In the data rows, zero lies at 4.5, halfway between 4 and 5.
Each row has a hidden score. How much does it go up from the first row of each pair to the second? 20 means little or no change, 40 a big rise and 0 a big fall. The score is a weighted sum of the row's numbers plus the product of two more (or one squared), each taken from its middle value.
[5 4 4 5 3 4 4 5 5 5 5 5]
[5 2 2 7 4 2 3 5 7 5 7 7] -> 20
[5 2 3 6 4 2 3 4 7 6 6 7]
[5 5 5 4 4 5 6 6 4 4 4 4] -> 13
[3 6 5 2 5 7 5 5 2 5 2 3]
[4 6 6 3 5 6 5 4 3 4 3 3] -> 14
[3 6 6 2 5 7 5 4 3 4 2 2]
[4 7 6 3 6 6 6 4 3 4 3 3] -> 2
[5 2 2 6 4 2 3 5 6 5 6 6]
[3 6 6 2 6 7 6 4 2 4 2 3] -> 12
[3 6 7 2 6 7 6 4 2 5 2 2]
[3 6 7 2 6 7 5 5 3 5 3 2] -> 17
[6 1 1 8 3 1 2 5 8 6 8 8]
[4 6 5 4 4 6 5 4 3 4 3 3] -> 20
[4 3 4 6 4 4 3 4 6 4 5 5]
[4 5 5 4 5 5 5 5 4 4 4 4] -> 10
[4 6 5 4 5 6 6 5 4 4 3 3]
[4 5 6 4 5 6 5 5 4 5 4 3] -> 18
[4 6 5 4 5 5 6 4 3 4 3 3]
[6 1 2 7 3 1 1 5 7 6 8 8] -> 22
[6 1 2 8 3 1 2 5 8 5 7 7]
[4 4 4 5 5 4 4 5 5 5 5 5] -> 12
[4 6 5 4 5 5 6 4 3 3 3 4]
[6 1 2 8 3 1 2 4 8 6 8 8] -> 15
[6 4 4 7 3 3 4 4 6 4 5 5]
[5 5 5 4 4 5 5 6 4 4 5 4] -> 17
[3 6 6 3 5 6 6 4 2 4 2 3]
[3 6 6 2 6 7 6 4 2 5 2 3] -> 18
[5 5 5 4 4 5 5 5 5 4 4 4]
[5 3 4 7 3 2 3 4 7 4 6 6] -> 10
[5 3 4 6 4 3 4 5 6 5 6 6]
[4 5 5 3 4 5 6 5 4 4 4 4] -> 30
[3 5 6 2 5 7 6 4 2 5 2 2]
[5 5 5 4 4 5 5 6 4 4 4 4] -> 5
[3 6 7 2 6 7 6 4 2 5 3 3]
[3 6 6 2 5 6 6 4 2 4 3 3] -> 22
[3 6 6 2 6 7 6 4 2 4 2 2]
[4 5 5 4 5 5 5 5 4 4 3 4] -> 17
[4 6 6 3 6 6 6 4 3 4 3 3]
[3 6 6 2 6 6 6 5 3 5 3 3] -> 22
[3 6 7 2 6 7 6 4 2 4 3 2]
[6 2 2 8 3 2 3 5 7 5 7 7] -> 15
[5 6 5 6 4 4 5 4 5 3 4 4]
[3 6 5 4 5 5 5 4 3 4 3 3] -> 28
[5 5 5 5 4 5 6 6 5 4 5 4]
[5 4 4 5 4 4 4 5 5 5 5 5] -> 24
[5 5 5 4 4 5 6 5 4 4 4 4]
[4 6 6 4 5 5 6 4 3 3 3 3] -> 12
[3 6 6 2 6 7 6 4 2 4 3 2]
[6 1 2 7 3 2 3 5 7 6 7 7] -> 21
[4 5 5 4 5 5 5 5 4 4 4 4]
[3 6 6 2 6 7 6 4 2 4 2 2] -> 26
[4 6 6 2 6 7 6 4 3 5 3 3]
[6 2 2 7 4 2 3 5 7 6 7 7] -> 16
[5 5 4 7 3 3 4 4 6 3 5 5]
[6 1 2 7 4 1 2 5 8 6 8 8] -> 28
[4 6 6 2 6 7 6 4 2 5 3 2]
[4 6 5 3 5 6 5 4 3 5 3 3] -> 27
[4 5 5 3 5 5 5 4 4 4 4 4]
[5 6 5 4 4 5 5 5 4 4 4 4] -> 11
[5 4 4 7 4 3 4 4 7 4 5 6]
[3 6 6 2 5 7 5 4 2 4 3 3] -> 29
[6 1 2 7 3 1 2 5 7 6 8 8]
[5 5 5 3 4 5 5 6 4 4 3 3] -> 26
[4 5 5 4 5 5 5 4 4 4 4 4]
[6 1 1 8 3 1 2 5 8 5 8 8] -> 20
[5 5 4 5 3 5 6 6 4 5 4 4]
[4 5 5 4 4 5 5 5 4 4 4 4] -> 23
[4 6 5 4 5 5 5 4 4 3 3 4]
[6 2 2 7 3 2 3 5 7 6 7 7] -> 18
[5 5 5 4 4 6 6 7 5 4 5 4]
[4 4 4 5 4 4 4 5 5 5 5 5] -> 26
[3 6 6 3 6 6 6 4 2 4 2 3]
[3 6 6 3 6 7 6 4 2 4 3 3] -> 18
[5 3 4 7 5 3 4 4 6 4 5 6]
[4 4 4 6 4 4 3 4 6 4 5 5] -> 26
[4 6 6 3 5 6 6 5 3 4 3 3]
[5 6 5 3 5 6 5 4 4 4 4 3] -> 16
[4 5 5 4 5 5 5 4 4 4 4 4]
[6 1 2 8 3 1 2 5 7 6 8 8] -> 14
[4 6 4 3 5 6 6 3 2 4 3 3]
[5 4 4 5 4 4 3 4 5 4 5 5] -> 25
[3 6 6 3 6 6 6 4 2 4 3 3]
[4 6 6 3 5 6 6 5 3 4 3 3] -> 20
[5 5 5 4 4 5 5 5 4 5 4 4]
[5 2 2 7 4 2 3 4 7 5 7 7] -> 24
[5 1 2 7 3 2 2 5 6 6 8 7]
[5 2 3 6 3 2 3 5 7 6 7 7] -> 20
[3 6 6 2 6 6 6 5 2 4 3 2]
[6 1 1 7 3 0 2 5 8 6 8 8] -> 29
[3 6 6 2 6 7 6 4 2 5 3 2]
[4 6 5 3 5 6 5 5 4 4 4 3] -> 20
[3 6 9 2 6 7 6 4 2 4 2 2]
[4 6 5 5 5 5 5 4 4 3 3 4] -> 26
[4 6 6 3 5 6 6 4 2 5 3 3]
[5 5 5 4 4 5 5 5 4 4 4 4] -> 19
[4 6 6 3 6 6 6 4 3 4 3 3]
[5 6 6 4 5 5 6 4 3 3 3 4] -> 29
[4 5 5 3 4 5 5 5 4 4 4 3]
[3 6 6 2 6 7 5 4 2 5 3 2] -> 16
[4 6 6 2 6 7 6 4 2 5 2 2]
[5 5 4 4 4 5 6 5 4 4 5 4] -> 23
[4 5 5 4 5 5 5 5 4 4 4 4]
[5 5 4 4 5 5 5 6 4 4 5 4] -> 12
[3 6 6 2 5 7 6 4 2 4 2 2]
[3 7 6 2 5 6 6 4 2 4 2 3] -> 14
[5 5 5 4 4 5 4 5 4 4 4 4]
[3 6 6 2 6 7 7 4 2 8 3 2] -> 19
[4 6 6 3 5 6 5 5 4 4 3 3]
[5 3 4 6 4 3 4 4 6 5 6 6] -> 24
[5 3 3 6 4 3 4 5 5 5 6 6]
[6 1 2 7 3 2 2 4 8 6 7 8] -> 29
[5 5 5 4 4 4 5 5 4 4 4 4]
[5 5 5 4 4 5 5 5 4 4 4 4] -> 25
[5 3 3 6 4 3 4 5 6 5 6 6]
[6 2 2 7 4 2 3 4 7 6 7 7] -> 13
[6 1 2 7 4 2 2 5 7 6 8 8]
[3 6 6 3 5 6 6 5 3 4 3 3] -> 28
[4 5 5 4 5 5 5 5 4 4 4 4]
[4 4 4 5 5 4 4 3 5 4 5 5] -> 25
[3 6 6 3 5 6 6 4 3 4 2 3]
[3 6 7 2 5 7 5 4 2 5 3 3] -> 19
[3 6 6 2 6 7 5 4 3 5 2 2]
[6 2 3 6 3 2 2 5 7 6 7 7] -> 11
[5 5 5 4 4 5 6 5 4 4 4 4]
[3 6 6 3 5 6 5 4 3 4 3 3] -> 17
[7 2 1 8 3 2 2 5 7 6 8 8]
[7 5 5 4 5 5 5 6 5 4 4 4] -> 30
[6 6 4 7 4 3 4 5 6 3 5 5]
[6 4 4 7 3 3 3 5 6 3 6 6] -> 33
[6 1 2 7 3 1 2 4 8 6 8 8]
[4 6 6 4 5 5 6 4 3 4 3 3] -> 10
[5 2 2 7 4 2 2 5 7 6 7 7]
[6 2 2 8 3 2 3 5 8 5 7 7] -> 14
[4 6 6 2 5 6 5 4 2 4 3 3]
[4 4 5 4 5 5 4 4 4 4 4 4] -> 23
[3 6 6 2 5 7 4 4 2 4 3 3]
[4 5 6 3 5 6 5 5 3 4 3 4] -> 20
[5 5 5 4 3 5 5 5 5 4 5 4]
[3 5 5 4 5 5 4 4 4 4 4 5] -> 20
[4 6 6 2 5 7 6 4 2 5 2 3]
[4 6 6 4 5 6 6 4 3 4 3 3] -> 13
[6 2 1 7 3 2 3 5 6 5 7 7]
[4 6 5 5 5 5 6 4 4 4 3 4] -> 28
[4 5 4 4 4 5 5 5 4 4 4 4]
[4 5 6 3 5 6 6 5 3 4 3 3] -> 18
[3 6 6 2 6 7 6 4 2 4 2 3]
[6 1 1 8 3 1 2 4 7 5 8 8] -> 11
[5 4 5 5 5 4 4 4 5 4 5 5]
[3 6 6 3 5 7 5 4 3 4 3 3] -> 29
[6 2 2 7 4 2 3 4 7 5 7 7]
[4 6 6 3 5 6 6 4 3 3 3 3] -> 30
[5 4 4 5 4 4 4 5 5 4 5 5]
[5 5 5 4 3 5 6 5 4 4 4 4] -> 32
[5 3 3 5 4 3 4 4 6 5 5 6]
[6 1 2 7 3 2 2 4 7 5 8 7] -> 11
[4 6 6 3 6 6 6 5 2 4 3 3]
[4 5 5 3 5 6 5 5 4 4 3 3] -> 37
[3 6 6 1 6 7 5 4 2 5 3 2]
[6 2 2 7 3 2 3 5 7 5 7 7] -> 14
[5 5 5 5 5 5 4 4 4 4 4 4]
[5 5 4 4 4 5 5 6 5 4 4 4] -> 32
[6 5 4 4 4 5 5 6 5 4 5 4]
[4 6 5 2 5 6 5 5 3 4 3 3] -> 32
[5 3 3 6 4 3 3 5 6 5 6 6]
[6 1 2 7 3 1 3 5 7 6 8 8] -> 21
[6 1 1 8 4 1 2 5 8 6 8 8]
[3 6 5 3 5 6 5 5 3 4 3 3] -> 26
[4 5 5 4 5 5 5 5 5 4 4 4]
[6 2 2 7 4 2 3 5 7 5 7 7] -> 14
[3 6 6 3 5 7 6 4 3 5 3 3]
[2 6 6 2 6 7 5 4 2 5 2 2] -> 23
[4 4 5 4 5 5 5 4 4 4 4 4]
[5 5 5 4 4 6 6 5 5 4 4 4] -> 20
[6 4 4 4 4 5 5 6 5 4 5 4]
[3 7 6 2 6 7 6 5 2 4 3 2] -> 21
[3 6 6 2 6 7 5 4 2 4 2 2]
[5 5 5 4 4 5 7 5 5 5 4 4] -> 22
[4 7 6 2 5 7 5 5 2 4 2 2]
[5 3 3 5 4 4 4 4 5 5 6 6] -> 22
[5 2 2 7 4 2 2 5 7 6 7 7]
[2 6 6 2 5 7 6 4 2 5 2 2] -> 27
[3 6 7 2 5 7 5 4 2 4 2 3]
[5 2 2 6 4 2 3 4 7 5 7 7] -> 19
[5 5 4 6 4 3 4 5 6 3 5 5]
[5 6 5 5 5 4 5 4 4 3 4 4] -> 21
[4 5 4 5 4 5 5 5 5 5 4 4]
[4 3 4 6 4 4 3 4 6 5 6 6] -> 21
[5 5 5 4 4 6 5 5 4 4 4 3]
[6 2 2 7 4 2 2 5 7 6 8 7] -> 16
[5 3 4 5 4 3 3 5 6 5 6 6]
[5 5 4 7 4 3 4 4 6 4 5 5] -> 10
[5 6 5 5 4 4 5 4 4 3 4 4]
[4 5 5 4 5 5 5 4 4 4 4 4] -> 28
[3 6 6 2 6 7 6 4 3 4 3 3]
[5 3 3 6 4 3 3 5 6 6 6 6] -> 14
[7 1 2 7 4 2 2 5 7 6 8 7]
[4 6 6 2 6 7 6 4 2 5 3 2] -> 28
[6 1 1 7 4 1 2 5 7 6 8 8]
[6 5 5 4 4 5 5 6 5 4 5 4] -> 14
[3 6 6 2 5 6 6 4 3 4 3 3]
[6 1 2 6 3 2 3 5 7 5 7 7] -> 23
[5 2 2 6 4 2 3 4 7 6 7 7]
[4 6 6 2 6 7 6 4 3 4 3 3] -> 13
[4 6 5 6 5 5 5 4 3 3 3 3]
[4 5 5 4 5 5 4 4 5 4 5 4] -> 30
[5 4 4 5 4 4 3 5 5 5 5 5]
[6 1 2 7 3 1 2 5 7 6 8 8] -> 22
[4 6 6 3 5 6 6 5 2 4 3 3]
[4 5 5 4 5 5 4 5 4 4 4 4] -> 20
[5 3 4 6 4 3 3 4 6 5 6 6]
[6 4 3 7 4 3 4 5 6 4 5 5] -> 13
